One turn moves each row of this set onto another row. After a few examples, where does it send each row asked below?
q229: [ 37  16  34 -27  41 -30 -15  13   0  25 -32  43  -2   5 -47 -22  -6  -7
 -17 -17  -1 -18  22  -3 -30 -11 -15 -42  28  -9 -16   1  11  38]
q778: [ 34  37   5  12  20 -43 -18  12 -19 -22 -23  11   8  28 -11 -12 -36 -26
  -4 -33  22  12   1  11  11 -37  -2 -20 -10   1 -29  23  -1   7]
q451: [ 16   9  19 -24  24 -38 -34  10  16 -24  -6  44 -35   1  -3  -8  10 -37
 -14 -10  11  13  21  30 -23 -19   4 -19  17   6 -12 -32  17   9]
q991: [ 24  17  21 -29  23 -41 -48  12  12 -25 -13  42 -32  10 -10  -8  15 -41
  -9  -6  12  12  26  23 -16 -25   1 -22  17   3  -7 -35  11   6]
q322: [ 42  31  58 -18  26 -17  -8 -11  -9  10 -30  15 -20  16 -33  -4 -24  -9
 -33   7  24  14   2  33  -2 -20  -6 -32  32  -3 -40  17   3 -18]
q851: [ 23  27  66 -20  24 -15 -16  -4  -7   7 -28   4 -18   8 -31  -5 -32 -19
 -40   3  14  15  -8  33  -4 -12  -8 -37  18   1 -48  21   6 -16]
q367: [ 13   5  42   2  38 -38 -36  39  -2   5 -31  14   4  -4 -20  20   8 -15
 -11 -19  -4  -3  25 -20  21 -35 -23 -11  24 -17 -22 -19  10 -26]
q296: [ 27  24   7   3 -10 -10 -29   6  27   3  -6  14  10  37 -47  -5  12 -38
 -26  -8   9  18 -19   5 -22   2 -13 -19   4  -4  -7 -13  21   0]
q134: [ 23   9  22 -25  21 -42 -44  -1  10 -21 -21  33 -26   4  -4  -4  19 -45
 -18 -11  20  15  22  27 -24 -20   3 -14   7   5 -11 -34  10  11]
q196: [  1  17  46 -28   0 -22 -51  29  -6   5 -26  12  10  36 -20  -1 -19  -7
  -9   3  -5   6  11 -18  27  -6   4  13   2   1 -11  14   9  25]
q806: [ 24   5   2 -20  29 -38 -39   1  12 -17 -22  46 -31   0  -6  -4   5 -46
 -14  -5  11  11  23  21 -21 -13  -8 -19  20   1  -9 -37   9  14]
q968: [ 16  12  41   2  42 -45 -32  31   2   3 -26  20   6 -17 -13  22   8 -22
  -2 -17 -10  -1  30 -21  11 -35 -27 -15  21  -8 -20 -20   6 -18]
q155: [ 31  12  12 -22  29 -42 -43   1  11 -17 -22  38 -35   1  -3  -4   8 -40
 -14 -12   7  16  20  26 -20 -17  -8 -10  16   1   5 -34  13   1]
q418: [ 32  32  63 -20  30 -18 -10   1  -3  11 -26  10 -17  12 -18   3 -23 -11
 -45   5  24  14 -10  32  -7 -13  -8 -40  14  -5 -45  20   3 -10]
q201: [  2  29  54 -20  -1 -19 -42  38  -1   9 -27   8  12  36 -25  -3 -20  -3
 -12  -9  -6   8  12 -10  17 -19  12  11   2   0  -9  27  13  12]
q204: [ -5  20  44 -21   3 -11 -49  43  -4  -2 -27  18  14  24 -26  -4 -16 -13
  -9   3  -9   1  11 -19  21  -8  13   7  12   5  -9  22  13  20]
q920: [ 35  11  22 -26  36 -24 -15  14   4  29 -31  29   3   4 -41 -24  -8  -6
 -21 -18  -8 -12  24   0 -21  -6 -25 -49  37  -7 -15  10  -2  43]
q978: [ -3  20  44 -15  -1 -14 -37  40   2  11 -30  22   9  45 -29   6 -21  -7
  -9   4  -2   8  17 -13  20 -13  13   6   8   0  -7  22   9  14]
q162: [ 22  20  -3  -7   6 -35 -26  29 -18   7 -13 -10   3  -7 -21   5 -21 -27
  -1  -8   3   1  35  28   9  21 -52 -28  24  20 -11   9 -12  15]
q116: [ 23   2  19 -20  19 -42 -39  13  12 -11 -15  41 -35   0  -6  -9  12 -47
 -13 -11  13  17  22  33 -18 -22   5 -21  15  -5  -9 -34   8  11]
q400: [ 20  18   0  -6   8 -45 -22  31 -11  12  -9  -8  -3  -8 -23  -5 -22 -29
   3  -6  -4   8  26  22  10  29 -46 -33  20  19 -16  -5 -13  23]
q826: [ 29  35  63 -11  33 -15  -8   3 -13  13 -28  10 -18   7 -35  -6 -25 -12
 -34  10  16  24  -4  30  -8 -14  -9 -42  16   4 -49  15  -1 -10]
q588: [ 32  24  10   4  -2 -12 -39  11  23   9   4  12   9  40 -57  -6   5 -29
 -25  -6  11  23 -14  18 -26   1 -13 -20  11  -8  -7  -4  17  -3]
q865: [ 23  22  10   4   0  -6 -30   6  15  14 -12  14  17  41 -55   0   8 -33
 -29 -12  10  22 -18   4 -18  13 -14 -21   7  -6 -20   3  22  -7]
q147: [  2  12  45 -21   6 -16 -43  33  -7   6 -26  21  13  32 -21   7 -16 -11
 -11  -2  -3   9   5 -19  18  -5  14  17   2  11  -5  18  15  24]
q629: [ 24  15  35   8  35 -35 -29  40  -1   3 -30   4  -3 -12 -19  18   7 -22
  -8 -15  -3  -8  24 -11  13 -43 -34 -19  24  -9 -16 -29   4 -24]
q25: [ 35  36  -1   3   9 -32 -26  14 -19 -20 -19   7   5  31  -7  -4 -32 -23
  -1 -53  15  10   6   4  13 -38 -14 -15   0   6 -30  18  -3  16]
q279: [ 17  10  38   3  39 -36 -24  30   2   8 -34  15   4  -8 -13  30   0 -21
  -4 -12  -9   0  25 -21  23 -35 -34 -13  15  -6 -20 -15   5 -23]
q886: [ 15  16  -2   3  11 -44 -28  42 -13  13 -22  -2   8  -7 -19 -10 -23 -12
  -1  -4   1   3  30  18  18  22 -49 -28  16  17  -4  -1  -3  14]
q444: [ 32  19  12   0  -4  -5 -39  10  24   3   1  13  19  42 -51  -7   1 -35
 -27  -5  14  24 -17   9 -18  -4  -9 -18   1  -7 -13   0  17   6]
q217: [ 16  19  -2  -1  -3 -41 -22  30 -19   5 -11  -2   0 -10 -26 -10 -22 -21
   2  -7  -3  11  39  19  15  22 -47 -24  29  15 -10  -4 -12  14]
q899: [ 12  21  -4  -1   4 -37 -21  31 -15   7 -17  -8   1 -13 -17  -6 -10 -18
   0   2   4   5  37  29   8  22 -48 -23  22  13 -15  -1 -16  19]
q51: [ 33  33  58 -24  19 -16  -3 -10  -4   2 -21  14 -23  15 -33   7 -17 -18
 -38  -2  19  19  -7  30 -11 -20  -8 -33  28  -6 -47  15  -1 -14]
q442: [ 29  33  63 -21  27 -10 -12   0 -15   7 -15  10 -13  10 -24   1 -24  -4
 -39   6  22  16   1  31  -3 -22 -16 -34  19   2 -52  19   8 -13]
q10: [ 37  12  34 -31  28 -25 -23  11   5  20 -36  41   3  -3 -46 -13  -3  -4
 -14 -25  -5 -11  27   1 -29  -8 -29 -39  39  -3  -8   7  -4  40]
q128: [ 13  23  -5  -1   7 -44 -19  42 -14   8 -23   0  -3  -2 -19   1 -25 -19
  -3 -13  -4  10  26  22   7  24 -50 -30  14  16   1   5 -14  16]
q788: [ 38  44  11   9  11 -40 -17   8 -21 -17 -21   9   2  20 -11  -7 -41 -23
  -4 -47  22   8   7  13   4 -35 -14 -16  -5  -2 -41  18   2   6]
q985: [ 33  44   7  11  14 -40 -19  16 -20 -23 -17   3  14  16  -9   0 -36 -27
   1 -34  22  11   4   6  15 -35 -14 -21 -10  -2 -34  19  -6  10]
q324: [  0  29  45 -21   2 -13 -47  27  -1  -2 -28  15  16  33 -18   2 -24  -5
 -18   2  -6   4  15 -22  19  -4   4  14   7   5  -7  20  15  16]
q501: [ 40   5  38 -25  33 -26 -23   9   7  22 -26  37   7  -3 -48 -22  -2  -8
 -24 -19  -5  -5  22   5 -29  -6 -26 -47  38  -2 -19   9   2  35]

q778 turns into q588
q978 turns into q322
Now these:
q920 turns into q367
q985 turns into q444
q51 turns into q806
q196 turns into q851
q865 turns into q229
q400 turns into q204
q418 turns into q116
q991 turns into q162

